Here are some rows, each followed by its group. Groups can overlap.
[  0 -12 -20 -16 -36  -7  -8  -8  17  -5  -4   1 -15  -5  -2  -8 -17 -16
 -21 -35 -16 -20 -30 -20 -26 -22 -25 -23 -20 -24 -21 -11] RL
[ -2  -7 -15 -22 -17 -24 -26 -21 -31 -18 -27 -32 -33 -34 -49 -35 -24 -28
 -19 -18  19  14  21  30  46  53  49  47  46  37  52  39] JQ
[ 11  18   7  10  -2  20  19   4  34  21  25  30  31  25  16  27  32  24
  20  40  21  14  10   0   1   1 -12 -12 -16 -13 -25 -29] GH
[ 4 11 19 19  5 17 21 20 29 43 26  8 32 36 51 47 41 52 51 62 47 37 27 32
 17 24 11  8  1  0 -8 -8] RL
[  2   9  -3  19  23  22  27  23  13  26  28  11  -2  34  47  36  25  34
  33  38  34  15  20   5   2   5  -5  -8 -15 -11 -12 -20] GH
[ -6   0   3 -21 -23 -20 -27 -20 -24 -28 -24 -23 -21 -28  -9 -17  -4  11
  17  21  43  43  64  74  70  56  58  53  47  43  26  31] PH
[ -1   2   6  -1  14   3  -3   5  19  -1   8 -10   8  10   6   2  -2  -4
 -15 -26 -20 -42 -41 -50 -35 -36 -50 -50 -54 -56 -57 -54] GZ
[ -4   5   5   5 -41  10   4   7  31 -10  17  34   9  17  17  11  -4  10
  -1 -17 -16 -18 -23 -27 -29 -33 -36 -36 -40 -40 -42 -41] FH
[ -6 -24 -20 -20 -36 -22 -27 -34 -26  -2 -34 -27 -61 -36 -64 -29 -35 -17
 -11  12  14  15  40  57  51  68  54  51  48  44  40  37] JQ
[ -6 -12 -13 -12   9  -4  -3 -11  20  -5  -6  -5   1  -8  11  -9 -12 -16
 -17 -18 -25 -26 -24 -16 -18 -25 -14 -15 -16  -4 -10  -4] RL
[ -7  -9 -17 -16  -1 -20 -25 -19 -21 -10 -24 -33 -38 -32 -49 -23 -19  -2
  17   9  42  71  63  68  63  50  58  50  45  46  25  25] PH
[  5  19  29   8  10  20  15  -5  41  23  22  36  12  22  22  32  49  32
  41  13  20  28  16   8  17   5   3  -3  -7  -7 -10 -16] GH
[ -6   8  -1  -1 -16  -5  -2  -3   0 -11  -4 -16  -6   8  45  12  39  27
  33  16  38  52  42  32  21  21  22  14  14  20   7  -3] QD
[ -3 -11 -16 -20  21 -19 -22 -38 -19 -28 -31 -31 -34 -31 -56 -42 -53 -57
 -57 -68 -66 -59 -65 -67 -55 -52 -62 -52 -49 -50 -26 -19] GH
[ -1 -12 -10 -15  -3 -23 -31 -39 -24 -27 -34 -47 -24 -38 -40 -40 -55 -46
 -44 -31 -23 -31 -22 -21 -15  -8  12  23  26  28  35  37] JQ
[ -2 -10 -18  -4   7 -13 -10 -14 -27   6  -7 -11  -8 -11 -13 -20 -12 -27
 -22 -15 -37 -12 -22 -30 -16 -22 -14  -9  -3   1   2   6] QD
[ -5 -12   6  -9  -7  -9  -8 -12 -24 -15  -4 -17 -22  -7 -33  -7 -17 -17
 -29 -42 -39 -48 -49 -46 -53 -52 -57 -59 -56 -50 -58 -48] GZ
[ -6  -6 -17  -6 -21 -11  -6  -1 -26  -9  -8  -7  14 -11   1 -16 -32 -24
 -43 -24 -47 -52 -49 -51 -65 -58 -58 -59 -58 -52 -47 -53] GZ
[ -8  -3  -2  -5  13   0   4  -2  21  20  16  28  13  11  15   5  -3  -5
 -18 -39 -33 -28 -40 -33 -33 -46 -42 -42 -46 -48 -34 -38] FH
[ -7  -7 -13 -14  -6 -21 -25 -28 -37 -50 -34 -13 -44 -35  -8 -34 -17 -19
 -12  33  38  54  53  63  61  70  61  56  53  40  42  38] JQ
[  0 -13  -2  -5  -1  -8  -5   4  18 -26 -11  -9 -14 -13  11 -14 -14 -17
 -19 -19 -16 -24 -20  -8 -17  -3 -11  -6   3   2   1  13] QD
[ -1   7  -6   0  21  -7  -4  -2 -26  10 -10  -4 -15  -4   5   7   6  20
  30  16  46  55  33  28  28  33  20  15  13   0  17   1] RL
[ -4   3  10  -7  -5  -6 -12  -1   8 -16   9  -6   7  13  -4   3  -8  -4
  -8   3 -25 -25 -23 -21 -30 -34 -30 -32 -32 -40 -27 -37] FH
[ -2 -14 -14  -5  -5  -8  -3 -16  -8  11 -13  -5  -4  -9 -41  -8 -14 -19
 -19 -20 -13 -11 -12 -10  -4  -2   9  21  23  27  35  27] JQ
[ -7  -7   0 -11 -25 -12 -11  -8  -7 -23 -16  16  12 -20   4 -25 -17 -29
 -38 -48 -63 -44 -47 -65 -64 -73 -61 -61 -60 -68 -48 -56] GZ
[ -5   2 -33 -13 -12 -20 -18 -32 -21 -42 -26 -41 -17 -29 -24 -35 -48 -33
 -40 -54 -29 -38 -31 -33 -12 -11   6  16  20  28  33  41] JQ
[ 10  17  26  46  52  52  55  57  36  64  49  71  43  42  50  36  26  18
  14 -12  -9 -14 -19 -32 -24 -34 -42 -47 -48 -51 -53 -53] GZ
[  1  11  15   8 -10  12  16  20  29  35  22   6  20  16  21  18  21  10
  12   1  -1  14   3   4   1 -16 -10 -16 -19 -19 -13 -22] GH
[ -3 -21  -7 -10 -14 -21 -28 -24 -27 -25 -31 -43 -64 -33 -51 -34 -34 -37
 -25 -29 -17   0  -1  16  23  31  28  37  40  38  43  38] MR
[  0   3 -28  -2  16   6   6  -5  -3  23  15  -9  38  23  20  28  47  55
  46  37  43  40  40  27  32  24  24  18  15  13   3   8] QD
[ -5 -12 -36 -13 -15 -21 -20 -16 -23 -35 -26 -32 -47 -35 -25 -35 -34 -43
 -41 -38 -18 -32 -28 -27 -18 -15  -3   2  16  15  23  22] PH
[ -3  -2  -9  -2  -5   6   0   6   2 -19   9  15  16  18  46  31  55  36
  40  24  46  27  35  42  22  11  14  10   4   2  -1  -8] RL
[ 29  36  48  67  44  65  70  70  85  77  65  70  65  58  71  50  49  41
  29   0  14   2   6 -14 -13 -23 -32 -31 -36 -42 -47 -43] FH
[ -7  -9  -6 -15 -27 -21 -26 -42 -29 -33 -26 -40 -32 -31 -27 -34 -27 -35
 -37 -22 -54 -30 -20 -20  -9  -3  -5   4   7  15   8  18] PH
[ 14  27  29  30  18  43  45  33  40  35  51  50  51  52  39  49  64  46
  33   6  23  10   3  12  -4 -11 -15 -18 -23 -31 -34 -32] FH
[ -3  -4  -1 -16   2 -14 -13 -16 -32 -26 -16  -1 -20 -17   6 -24 -23 -28
 -37 -13   4  -1 -20 -21 -21 -15  -7  -5  -6   4   1  10] QD
[ -1 -11   2 -10 -19  -9  -1 -24 -19 -23  -9 -13   2  -8  -8 -10 -23 -11
 -14  -4   7 -13 -11 -10  -7  -3   8  15  21  28  23  30] JQ
[  5  35  34  42  25  47  51  64  31 114  61  53  43  59  53  55  34  46
  45  41  37   4  -1   1 -15  -4 -16 -21 -25 -33 -28 -33] FH
[ -6  -7 -22 -16   4 -21 -22 -17 -51 -17 -29 -32 -52 -37 -47 -46 -52 -54
 -55 -63 -66 -42 -51 -39 -39 -44 -28 -14 -15  -2  20  34] JQ
[ -2 -16 -22 -19 -12 -18 -17  -6 -19   9 -20 -30  -2 -25 -35 -32 -41 -40
 -54 -12 -58 -68 -51 -50 -60 -68 -60 -61 -58 -54 -53 -48] FH
[ 11  15  19  25  61  33  30  45  19  10  39  58  22  31  51  41  36  42
  41  39  35  26  12  19  -1  -4  -8  -9 -16 -28 -19 -21] GH
[ -7 -24 -13 -13   9 -23 -23 -34 -46 -46 -29 -44 -15 -40 -46 -27 -17 -20
   4   2  42  54  56  51  51  57  54  47  39  37  36  25] PH
[ -6   1 -23 -14 -41 -21 -19 -41 -43 -41 -32 -26 -52 -41 -39 -39 -54 -46
 -40  -9 -34 -11  10  10   9  23  30  32  32  36  54  42] MR
[  0  -8  -8 -12  -5  -7 -10  -6 -12 -16 -10  -7 -15  -8  -2  -9  -8  -9
 -15 -29 -19  -5 -13   7  14  10  11  14  15  30  27  35] JQ
[ -7  -1 -14 -19 -31 -21 -17  -1 -33 -57 -28 -28 -35 -28   8 -23 -26 -14
  -3  16  22  21  32  32  32  35  32  31  26  24   8  18] QD
[ -3   6  24  10   5  19  24  30  17 -20  22   3  19  16  14  12  14   0
  -4 -24  -7 -22 -31 -40 -36 -38 -43 -48 -47 -49 -55 -55] GZ
[ 13  20  31  38  42  51  46  47  27  34  54  57  39  42  38  36  37  29
  16  16  -3 -10 -15 -16 -27 -30 -37 -40 -43 -53 -43 -47] GZ
[ -1 -14 -38 -16 -31 -20 -24 -20  -8 -42 -29 -16 -25 -26 -22 -16  -8  18
  29  76  66  62  65  60  60  53  49  44  41  31  34  20] PH
[ -4  -1 -11  -6   0  -9 -13 -14 -11  15 -16 -15 -22 -18 -22 -21  -9 -23
 -26 -23 -14 -18 -21 -17 -24  -5 -11  -5   3  18  11  18] PH
[ -1 -20 -12  -4 -21  -9 -16  -2   1 -34  -8 -10 -27 -11 -23 -22 -15 -19
 -27 -32 -21 -19 -23 -13 -17 -18  -4   4  19  28  33  38] JQ
[ -7  -2 -16 -22 -24 -21 -32 -25  -4 -24 -30 -56 -44 -34 -55 -35 -44 -38
 -33 -37   2  -6  22  17  42  48  41  40  44  50  48  44] MR
[ -4 -12  -4  -6 -32  -8 -12 -21 -25  15  -8 -16   1  -7 -22 -14 -12 -16
 -19 -29 -10 -18 -22 -16  -9 -10  -2  12  13  29  24  37] JQ
[ -5 -15  -1 -18  -3 -24 -27 -32   4  -7 -31 -34 -30 -32 -39 -34 -32 -25
 -19 -19  -1   8  35  38  56  57  53  55  53  47  49  38] MR
[ -5  -8 -11  -8 -34 -14 -18 -17 -35 -19 -22 -33 -14 -20 -12 -23 -41 -34
 -43 -54 -31 -60 -58 -56 -57 -53 -55 -58 -57 -46 -54 -47] GZ
[ -9 -11 -11 -15  -7 -25 -24 -22 -24 -45 -31 -34  -9 -39 -45 -39 -38 -42
 -30  -8 -19  -2  -3  -2  14  38  27  29  38  28  28  28] JQ
[  6   6  25   4   9  20  21  36  40  22  25  31  48  27  21  32  31  30
  29  -3   1  22  10  14   3 -10   1  -4  -8  -6 -14 -18] RL
[ -5   3  -5 -20  -2 -16 -19 -24 -27  11 -15 -17  -2 -12   6  -2  11  23
  38  27  50  54  57  49  41  51  46  42  40  39  28  24] PH
[ -3 -12 -18 -10 -40 -19 -22 -29 -26 -41 -23 -28 -37 -20 -17 -13  -5  -5
   5  11   6  16  29  40  40  26  37  39  41  31  41  34] JQ
[  7  10   3   4  18  14  19   7  25   7  24  28  28  29  27  28  20  19
  16  23   7  -1   6   7 -11   3  -8 -13 -15 -25 -17 -18] GH
[ -7 -13  -7 -18 -36 -22 -32 -15 -21 -28 -35 -27 -33 -37 -28 -38 -44 -41
 -35 -45 -17 -13   0   1   8  20  36  36  38  39  40  39] MR
[ 25  42  41  51  15  58  57  51  61  64  60  53  81  58  22  50  40  33
  29  22   3   1  -2 -21 -17 -21 -26 -31 -35 -46 -44 -41] FH
[ -4  -3 -33 -15 -10  -9 -12 -22  -4 -19 -12  -8 -28 -11  -3 -12 -18 -24
 -17  -7 -19 -15 -12  -8  10  -1   8  15  20  19  32  40] MR
[ 8 14 14 15 27 19 26 10 43 19 33 21 36 45 44 54 51 49 46 44 41 37 30 35
 27 12 13 10  5  2 -4 -8] RL
[  7   0  23  23  50  39  41  30  29  70  44  48  56  38  26  35  37  36
  17  33 -20   2  -6  -7 -17 -28 -28 -33 -34 -40 -34 -47] FH
[ 15  42  37  49  74  59  61  66  56  43  60  57  67  59  84  53  43  41
  34  17   3   1   0 -23  -4 -19 -21 -27 -29 -35 -31 -33] FH
[ -5  -3 -10 -15 -49 -10  -7 -12 -15  13 -12 -15  -6  -9 -20  -9 -24 -14
 -24   3  -9 -35 -31 -34 -21 -43 -34 -35 -37 -29 -34 -32] FH
[  0 -12  11  -1  20   1  15  29  -3 -17  14   3  21  22  30  31  38  39
  44  32  34  28  32  35  27  11  23  18  14  10   9   4] QD
[ -3 -17  18 -11  -9  -7  -6   9  11   5  13  25   4  15  12  29  35  34
  38  19  22  37  42  38  42  30  35  33  35  31  25  26] PH
[ -7 -18  -7 -15   4 -12 -17  -7  -9 -27 -17   6   5 -13 -18 -22 -34 -34
 -39 -22 -64 -52 -58 -66 -58 -67 -64 -64 -64 -62 -49 -48] GZ
[ -9 -16  12 -13 -40 -17 -18  -5 -25 -15 -17  -1 -42 -21 -31 -20 -21 -26
 -28 -12 -17 -33 -24 -17 -27 -14  -6  -2   4  12   7  16] QD
[ -3 -19   7 -14 -33 -19 -20 -22 -13  13 -30 -62 -24 -26 -21 -16 -11   6
  26  26  42  48  61  55  53  58  49  39  36  32  18  21] PH
[ -3  -2 -19 -16  16 -17 -15   7 -15 -32 -24 -19 -17 -23 -16 -21 -31 -25
 -23 -23 -22 -13  -8   6   2  21  23  30  36  38  36  41] MR
[ -2   1  -5  -6  36  -7  -3  -2  -7  -9  -6 -14   0  -2   1   2  15  24
  42  26  34  36  47  24  24  25  20  16  11  10   6   3] RL
[  4 -10  -7 -10  -5  -4  -1  -4   6  12   6  22  -1  -1  14  -1 -13  -6
 -20  12 -14 -31 -27 -37 -33 -43 -38 -39 -40 -46 -38 -35] FH
[ -3  -2  -8 -12 -30 -23 -30 -18 -46 -42 -35 -30 -19 -34 -16 -34 -31 -36
 -31 -35 -14  14   0  25  17  31  27  32  36  44  35  30] JQ
[ -5   9  -2 -10  -6 -17 -15 -28 -21 -15 -19 -23 -27 -22 -32 -25 -25 -24
 -24 -22  -5 -14  -9   7  10  17  16  26  31  36  42  47] MR
[ 3  1  3  4  2  5 12 14 -9 14 19 33 15 31  9 33 45 41 47 20 57 54 39 46
 41 24 32 28 23 13  3 16] QD
[ -2  -2  -6 -11   4 -14 -17  -3 -30 -25 -10  -3 -34  -8 -10 -15 -12 -14
 -10 -16  -8   0  -3  11   2  -5  -4  -1   2   4   0   0] RL
[ -4  -7 -26 -16 -36 -22 -21 -30 -48 -25 -35 -25 -39 -37 -57 -35 -17 -33
 -20  13   1  12  28  37  43  39  45  47  46  39  44  34] JQ
[ -7   0   3 -12   0  -8  -8   3 -11  15  -8  -2 -24   5  10  -4   4 -12
 -22 -32 -14 -16 -32 -26 -36 -20 -32 -33 -33 -27 -21 -30] GH
[ -1  -4  -2  -2  14  -1  -7   2   2 -12   8   2   2   8   1   2  10  -2
 -10  -7   0 -20 -28 -26 -35 -33 -38 -44 -41 -40 -34 -41] FH
[ -8 -14 -21 -19 -50 -19 -23  -2 -45   9 -23 -26  -5 -30 -21 -28 -25 -32
 -25 -15 -36  -4   1   8   5  15  23  23  28  35  44  44] MR
[ -8  -4 -19 -14   7 -23 -22 -36 -23 -53 -37 -22 -22 -38 -38 -32 -33 -39
 -20 -18  -6   8  16  21  31  44  46  52  50  55  49  40] JQ
[  5  17  27  34  40  51  59  67  34  48  48  72  31  37  21  38  23  25
  10  -3   2 -14 -25 -25 -37 -44 -41 -46 -47 -45 -49 -53] GZ
[ -6  -3 -21 -17  -6 -17 -18 -16   7 -31 -22 -20 -17 -26 -44 -25 -29 -30
 -40 -53 -17 -27 -35 -19 -25 -14 -11  -7   4  11  12  17] QD
[ -6  -8 -15 -16 -41 -15 -18 -16 -24 -37 -20 -23 -34 -19 -10 -21 -25 -26
 -16 -29 -13  -7  -4  -2  17  11  17  22  28  27  41  43] MR
[ 22  39  55  43   4  51  59  62  63  44  53  49  45  50  26  44  39  29
  26   7   9   0 -14 -10 -28 -31 -31 -36 -39 -46 -38 -47] FH
[  3   1   0   9 -29   5  11  13  -5   3  17   9  17  14  28   0   2  -6
 -18 -25  -9 -41 -44 -31 -36 -29 -48 -53 -54 -42 -62 -58] GZ
[ -4  -8  -5 -17 -26 -18 -17 -15  -8  -6 -18 -15  -2 -18  -1 -15 -20 -13
 -13 -22   5  -3  -2   8  -1   7  17  21  24  21  26  30] PH
[ -5  -9   5   2   8   2   4  -2  14   0   5  -1   3  14  28  19  11  39
  34  54  25  27  21  22  14 -11   4  -2  -4  -9 -16 -12] RL
Which 5 groups are nearest to each row below, nearest first, going by the distance to the group's nearest row?
[  9  18  35  10   3  22  21  50  38  11  32  19  51  35  32  38  47  49
  39  34   8  29  23  10  19  18   7   0  -3  -2 -12  -7] RL GH QD FH PH
[ -4  -7  -8  -6 -35  -9  -7  -2 -24 -27   2 -13  -1 -11 -24 -14  -8  -6
 -25 -72 -25 -22 -24 -30 -24  -9 -13 -11  -8 -14   4  -1] RL QD PH JQ GH
Which 5 groups are nearest to each row below, nearest first, going by the average distance to the group's rows?
[ -6 -12  -2 -18  16 -21 -23 -31 -33 -31 -25 -30 -29 -33 -22 -43 -38 -56
 -56 -56 -47 -65 -66 -76 -66 -50 -54 -49 -38 -22  -2  20] GZ JQ MR QD GH
[  0  11  -7   6  28  14   8  14  38  34  17  23  21  19   2  13   3  18
   5  -2 -18 -19 -13 -27 -16 -27 -29 -31 -34 -38 -28 -38] GH FH GZ RL QD
[ 0 -5  4 -6 11  2  1  9 11 12 10 11 25 13 14 24 15 27 35 42 38 32 33 23
 21 10 13  7  5 -3  1 -5] RL GH QD PH FH
Which 5 groups are nearest to each row below, nearest first, going by the distance to the centre of the group?
[ -7  -8 -14 -11 -38 -22 -21 -16 -48 -30 -27 -17 -33 -32 -33 -40 -63 -51
 -51 -58 -56 -71 -62 -65 -59 -42 -40 -29 -22 -23  -5  22] GZ JQ MR QD GH
[  2  14   8   8 -10  22  25  33  21  31  34  31  53  50  52  62  60  76
  74  39  43  54  53  43  52  29  37  31  26  16  24  17] RL GH QD PH FH
[ 11  18  24  39  41  51  45  59  57  84  52  76  47  37  52  35  42  17
  11  -4 -16 -18 -26 -43 -32 -49 -40 -46 -49 -51 -51 -57] FH GZ GH RL QD
[  3   5  20  21  -2  20  22   3  34  67  26  31  38  33  17  33  39  31
  41  43  12  20  12  15   4  12  -1  -3  -8  -6  -9 -14] RL GH FH QD PH
[  9  12  32  25   5  30  25  22  28  38  32  18  47  29  36  37  26  44
  43  46  12  31  18  29  17   3   2  -2  -5 -15 -21 -22] RL GH FH QD PH
[ 6 -3 10  8 27 12 13  4 20 54 28 35  5 43 46 57 65 58 71 69 48 55 58 45
 55 42 41 33 29 27 20 19] RL QD GH PH FH
[  7  18  13  16  19  17  23  11   7  56  20  39  18  21  15  27  36  18
  31  17  33  14  18   5   9  -2  -2  -6  -9  -7  -3 -20] GH RL FH QD PH
[ 12  25  24  26  -9  27  34  33  38  20  34  39  27  34   3  39  39  31
  38  40  50  28  20  11 -18  25  -6  -9 -16 -11 -21 -24] GH RL FH QD GZ
[  0  11  16  13  15  19  16  16  37  -4  29   8  20  31  30  38  44  38
  37  33  38  25  16  21   3  10   1  -1  -5  -8 -19 -13] RL GH QD FH PH
[  0  -1 -12  -1   5   2  -4  -6   0 -12   8   2  -9  13   5  30  58  56
  58  49  58  61  49  55  35  40  35  29  23  11  12   8] RL PH QD GH JQ
[ -7 -17 -19 -18 -14 -14 -16 -18 -19 -44 -18 -36  -4 -15 -35 -25 -30 -39
 -45 -37 -63 -59 -61 -59 -63 -64 -64 -67 -68 -63 -57 -56] GZ FH GH QD JQ
[ -1  -4   2 -10  32 -14 -12 -10 -26 -11 -16  -9   4 -14 -37 -22 -14 -30
 -28 -19  -8 -30 -32 -30 -25 -16 -10  -7  -4  15   7   8] QD JQ MR GH RL
Which 3 other groups have their centres nearest to the centre of group JQ, nearest first?
MR PH QD
Which 4 groups are nearest to each row below, nearest first, going by the average distance to the group's rows?
[ -8  -7 -28  -9 -17  -9  -3 -27 -23 -13  -7  -6 -18 -15   1 -19 -21 -28
 -31 -27 -47 -27 -22 -19 -19  -3  -6  -2  11  17   8  17] MR JQ QD PH
[ -8 -12  -5 -13  -5 -18 -19 -31 -36 -25 -23 -12   1 -15 -18  -4  11  35
  35  46  68  55  55  57  50  37  41  28  24  18  12  14] PH RL QD JQ
[ -2 -15  -4 -18 -30 -17 -14 -45 -20 -43 -21 -16 -12 -18 -12 -15  -7  -5
  -4 -12  -4   9   7  10  14  16  14  18  15  18  11  13] MR JQ QD PH
[ 12  19  41  35  61  47  50  37  42  66  45  60  73  46  26  40  41  27
  27  20  19   0  -5  -8  -7 -22 -25 -29 -34 -31 -39 -40] FH GH RL GZ
[ 13  26  46  41  79  54  56  56  79  15  56  73  78  55  60  52  57  45
  33  17  35   1  -1  -4 -21 -29 -27 -29 -34 -39 -38 -38] FH GH RL GZ
[ -5   3  -2 -13  -5 -22 -27 -32 -29 -37 -37 -15 -28 -32 -30 -30 -34  -7
  -4   0  25  14  49  42  44  42  47  43  39  46  41  36] MR JQ PH QD
[ 13  26  14  31  24  40  39  57  41  23  50  49  22  47  65  49  44  39
  38  52  17  23   1   6   2 -12 -16 -20 -24 -27 -34 -32] GH FH RL GZ
[ -3  -2 -12  -8  28   3  -7   9   9  30   9  19  12  19   8  22  16  26
  42  48  45  46  52  47  43  40  45  41  41  33  34  22] RL PH QD GH
Which 4 groups are nearest to each row below, nearest first, going by the distance to the centre of the group?
[ -6  -7   0  -4 -39 -10 -12 -17 -29  12 -16 -12 -11 -13  -2 -18 -24 -33
 -35 -29 -25 -33 -37 -35 -25 -35 -27 -23 -19 -17  -7   1] GZ QD GH JQ
[ -7  -1 -14 -15 -36 -15 -22   5   1  -8 -18 -21 -29 -22 -16 -27 -34 -42
 -45 -39 -64 -59 -61 -66 -65 -63 -62 -63 -61 -61 -45 -51] GZ FH GH QD
[ 10  23 -10  12   3  20  27  16  36  19  34  36  34  33  30  42  52  39
  46  40  47  32  32  17  17   5  10   7   2  -2  -1 -11] RL GH QD FH
[ -4  -9  -5  -4 -20  -8  -9  -5   5  13  -4 -22 -12  -7 -14  -9 -23  -8
 -16 -12 -26  -3  -4  -8   5   9  15  25  28  48  35  47] JQ MR QD PH
Which 3 other groups have their centres nearest to the centre of group RL, nearest first?
QD GH PH
Group MR spreads out most along one direction. Which 3 other groups' directions of most spread are closest to that one, closest first?
JQ PH FH
Which 3 other groups have their centres nearest to the centre of group FH, nearest first?
GH GZ RL
Which 3 other groups have their centres nearest to the centre of group GH, nearest first?
RL FH QD
Which 4 groups are nearest to each row below, nearest first, going by the distance to the group's nearest row?
[  0 -19 -11 -11 -28 -21 -20 -32 -28 -14 -26 -45 -19 -30 -14 -43 -32 -48
 -58 -71 -55 -60 -70 -65 -51 -46 -53 -41 -30 -26   0  16] GH JQ GZ FH
[ -5  -8 -17 -17 -47 -20 -30 -29 -32  -4 -34 -13 -25 -31 -34 -26 -15 -10
  -8  22  -3  29  21  42  36  40  43  42  38  40  30  25] JQ QD MR PH
